M: rows in 4 groups, each row roughly a mix of its group's directions
M (132 x 10)
[[ 55  54  25  19 -21  15  31 -34  26  -6]
 [ 24 -19  10  17  24 -30 -23  72 -18 -40]
 [-54 -15  42   2  30  -4 -25  48 -41  -4]
 [ -6  27  43 -49 -28 -52 -28  16  -7 -29]
 [ 15   5  73 -39  -3   7  12   8  45 -30]
 [-43 -37   3 -55   6  16  27   8  55 -10]
 [ 42  -1  69  17  24  48 -10  -8  19 -13]
 [ -7  17  -4 -35 -37 -65 -15  40 -35  13]
 [ 57 -14  27  -8  11  54   6 -54  10 -10]
 [-47 -13  -5  47  11  54 -15  29 -15  37]
 [ 40  36  39 -32 -31  -3  39   8  49  -6]
 [ 45  31  14  -5 -24 -10 -11 -47  64 -12]
 [ 16 -22  58 -47   6  47   2  17  38  -8]
 [-18  -8  -3  45  23  75   0   3 -33  27]
 [-28   7  -7  -7  19 -70 -48 -10 -41  13]
 [ 25  14  30 -54   9 -52  -1 -16  43 -27]
 [ 40 -35  -2  24  28  70   0 -36  -3  -6]
 [  3  -3  41   8  21  63 -21 -57  -2 -19]
 [-24  12  56  -9  20 -49   3  59  -9  -6]
 [  4  30  10  34  47 -75  -6  -9 -16   6]
 [ -9  21  -8 -17 -28 -82 -21 -10 -34  20]
 [-32 -21 -47  44   6  17  -4  13 -55  34]
 [ 17 -40  15  14  28  77   3 -16  31 -12]
 [ 50   9  79   0   8  20 -21  17   2 -18]
 [-26  -5  21 -37  25 -56 -57   2 -29   0]
 [ -2 -30  22  16  21  88  -5  -5 -23   5]
 [ 10  -7 -14 -77 -33  12  30  11  33 -27]
 [-17  29 -24 -22 -31 -75 -23  -1 -18  29]
 [ -2   1 -19 -77 -32  -1  22  15  45 -18]
 [-26  -4 -49  27  11 -43   6  10 -54  39]
 [ 45   1 -21   3  21 -78 -12 -34  11  -7]
 [  7 -19  36 -49  -3  39   9 -19  51 -41]
 [ 36  37   1  49 -11 -47  39  10  33  18]
 [ 11  35  68   6  -3   0 -27  -4  49 -35]
 [  3  16 -19  -1 -16 -81 -18 -40 -32   4]
 [-10 -34 -12   4   5  91 -13 -21  -8  -7]
 [ 43 -10 -44 -42 -25   6  14 -46  42   4]
 [-51  -7  43 -36  18  17 -10  58  19 -15]
 [-20  15 -37 -36 -33 -57   2  48  19   5]
 [-49  15 -36  15  -9 -58 -19  30 -31  25]
 [ 53 -12   8  15   4  42 -12 -62  38   5]
 [ -8 -16  25  46  50  31 -14  30 -47  23]
 [-27 -30  18 -34  10 -29 -45  44 -38 -29]
 [  2   9 -21 -67 -51 -16  12   0  45 -20]
 [ 42 -14  16 -17 -14  36 -59 -52 -13 -11]
 [-38 -23  41 -44   1  58 -16  21 -23 -12]
 [ -1 -36  38  18  43  64  -7 -23  28  -6]
 [ -8  11  47 -25  15 -58 -52  -3 -29 -13]
 [-55  22  12  12  12 -50 -22  32 -46  19]
 [-64 -14  31 -52  12  -2 -22  25 -34  -2]
 [ 69   1  26  21   9  44  10 -42  21 -13]
 [ 31  19  17  -1  33 -38 -23 -74 -15  -6]
 [-10 -44  -1  22  40  28 -54  15 -48  -4]
 [  5  22  -4  74  16 -32 -33 -32 -15  28]
 [  4  47 -17  33 -27 -73  22 -11  -3  13]
 [ -8 -27  55  20  32  58 -22  16 -18 -28]
 [  5  37 -31 -16 -44 -68  15  27 -15   9]
 [-26 -14  45 -75  -1   9 -16 -14  14 -33]
 [-19  27 -50  45 -17 -39  42  21 -12  25]
 [ 38   0 -49  17 -21   0 -27 -65  28   6]
 [-22  40  16 -31 -37 -69 -11 -15 -25   7]
 [ -3 -25 -69  31  10  -3 -15 -32 -24  45]
 [-50 -39  -2 -56  -9  50 -15   9  10 -13]
 [  3  35 -27 -25 -27 -82  13   2  -2 -10]
 [ 26  31 -40  16 -33 -13  66  -6  36   4]
 [ 29 -12   9 -64 -39 -10  10  21  52 -16]
 [ -3  29  40  41  36 -65 -19  -4 -13  15]
 [ 52   4  -4 -25 -20   0  35  -8  69 -23]
 [-26   6 -71 -37 -42 -14  18  15  17  22]
 [ 17 -55 -51 -31  -1  50  20 -18 -17   8]
 [-43 -12 -14  22  -5  38  25  52 -49  22]
 [ 40 -36   8  18  49 -14 -11 -42 -50  -9]
 [  0  30 -45  48 -14 -36  -9 -21 -45  33]
 [ 20  17 -39  72  25 -10  15 -24 -20  32]
 [-41  10 -26  26   3 -61 -26 -10 -47  21]
 [-11 -16 -70 -46 -22  22  28  25  11  24]
 [ 14 -18  61 -39   9  54 -16 -16  12 -32]
 [ 20 -17 -60 -23   2  72   3  13 -15  -9]
 [-14 -47  -3  17  29  77 -14  24 -10   1]
 [ -4 -25  61 -17  43  40 -30 -28 -22 -12]
 [ 25 -24   3 -43  -5  55  17 -23  55 -20]
 [  5  29  64 -36  -6 -61  -7   0 -19   0]
 [ -5  24   2 -39 -47 -75  -6   7  -9  13]
 [  6 -25  22 -64  -3   1 -41 -23  42 -34]
 [ 26  20  76 -11  15  11   7  -8  54  -7]
 [ 52  50  38  -2 -28 -28  30  12  30 -18]
 [ -7  -3 -49  53  23  28  34 -43  29   3]
 [ 17  32   7 -49 -17 -70  17  -2  28 -20]
 [-28 -35  38  27  40  41 -10 -42  25  21]
 [ 63  -1  26 -39 -20  10 -31 -13  41 -30]
 [-61   5 -14  42  12  40 -11  13 -47  23]
 [-16  19 -21  51  -4 -76  21   0   8  21]
 [ 36 -28  25  22  75 -24 -19 -11  -4 -19]
 [ 60   3  -2  43  -1   1  17  -2  64 -23]
 [ 20   7  -7  39  32 -30  12 -37   2  70]
 [-53  27 -44 -12 -46 -17   6  46   7  10]
 [ 32  11  31 -12  27 -80 -17 -24 -10  -9]
 [ 12 -12  11 -69 -34  15 -34  32  33 -26]
 [-40  -5  23  40  35 -19 -33  14 -59  13]
 [ 24  -1  29 -12   0  72  23 -36  30 -30]
 [  9 -34   8  46  37  58  -3 -20 -19  38]
 [-10 -23  22  49  51  16  28 -37  37 -21]
 [-30  22 -19 -10 -17 -84 -12  28 -10  12]
 [ -7 -36  46 -35  20  67 -15 -10  20   4]
 [ 23 -19  33 -35   9  82  -9  -6  13  -1]
 [-41 -23  27  31  45  46 -15  28 -37  -1]
 [ 13  41  -4  52 -11 -38  42 -32  32  20]
 [-13 -14  27 -84 -16  20 -18  18  -7 -30]
 [-19  -1  24  57  49 -22 -21  18 -48  17]
 [ 54  20 -55  27 -24 -15  29 -20  30  17]
 [ 28  19 -34  42 -33  18  59  16  26  21]
 [ 28  25  47 -48 -20 -47  17  -2  32 -21]
 [-47   1 -10  41  23 -16  -5  40 -55  31]
 [ 28 -30 -66 -18 -33  38  23 -28 -12   1]
 [-33  -5  39 -11  26  -9 -48  14 -66  11]
 [-55 -39  26   1  22   0  14 -24  49  39]
 [ -9 -62 -10 -20  39  24 -37  -2 -37 -35]
 [ 11 -34 -28  19  57  44 -35 -38   2  -6]
 [ 51 -13  37  36  51  -4 -28 -33  18 -12]
 [-33 -16 -35  29  10 -23  47  -8  53  37]
 [-26  -6  61 -63 -28   4 -19  12 -17 -20]
 [  1 -20  48 -41  16  55 -16 -10  12 -47]
 [ 13  26  83  15  19 -18  -9  10  -2 -39]
 [-48  31 -16  25  -3 -52   7  40 -26  34]
 [ -5  22  47  17   9 -16 -34  26 -72   9]
 [-26  31  20  10  23 -81 -13  19 -26   8]
 [  1 -24  52 -28  23  71   9  16  11 -17]
 [-20  29 -36  30 -21 -67  32 -14  11  27]
 [ 42 -21 -17 -28   3  27 -29 -73  11  -8]
 [-76 -12 -27  -2   4   9  27  44 -23  21]
 [ 37  30 -39  39 -20 -66  -9   1   5  12]
 [  8  21  -4  34  15 -22  28 -19  18  81]]

one row of each group, then the others: which group is each in?
[-51 -31 -22  43  37  42  21   7 -20  24] => P
[ 25   5 -70  -9 -27 -49  14 -33 -15   9] => Z
[-11 -12  55  20  61  14  10  44   8 -27] => D
[ 29 -18  40 -11  26  70  -5  -2  22 -38] => C

[  2  25 -14 -54 -50 -58 -12   1  19 -16] => P
[ 35 -30  -4 -54 -47  35  -3 -32  23 -21] => D
[ 64  -8  -2  12  19  61   9  35  14 -22] => C
[-23   2 -57 -20   5 -58 -44 -27   9  -5] => D
[-42 -26  -5  29  22  76  -7  18 -20  -3] => D
[-22 -47  15  27  33  -5 -47  26 -33  40] => C
[  4 -12  78  10  22 -11 -51   8 -26  -7] => C
[ 53  31 -33  34 -40 -46 -24   6  -1   8] => P
[-10  14 -55  59  -4  -6  39   5 -23  38] => P
[-47  28  63 -31  -1 -29   0  39  -8 -15] => D
[-38 -25  20   6  33  13 -71  12  -4 -38] => Z
[-18 -35  -2 -52   1  10 -45  43 -45  -7] => C
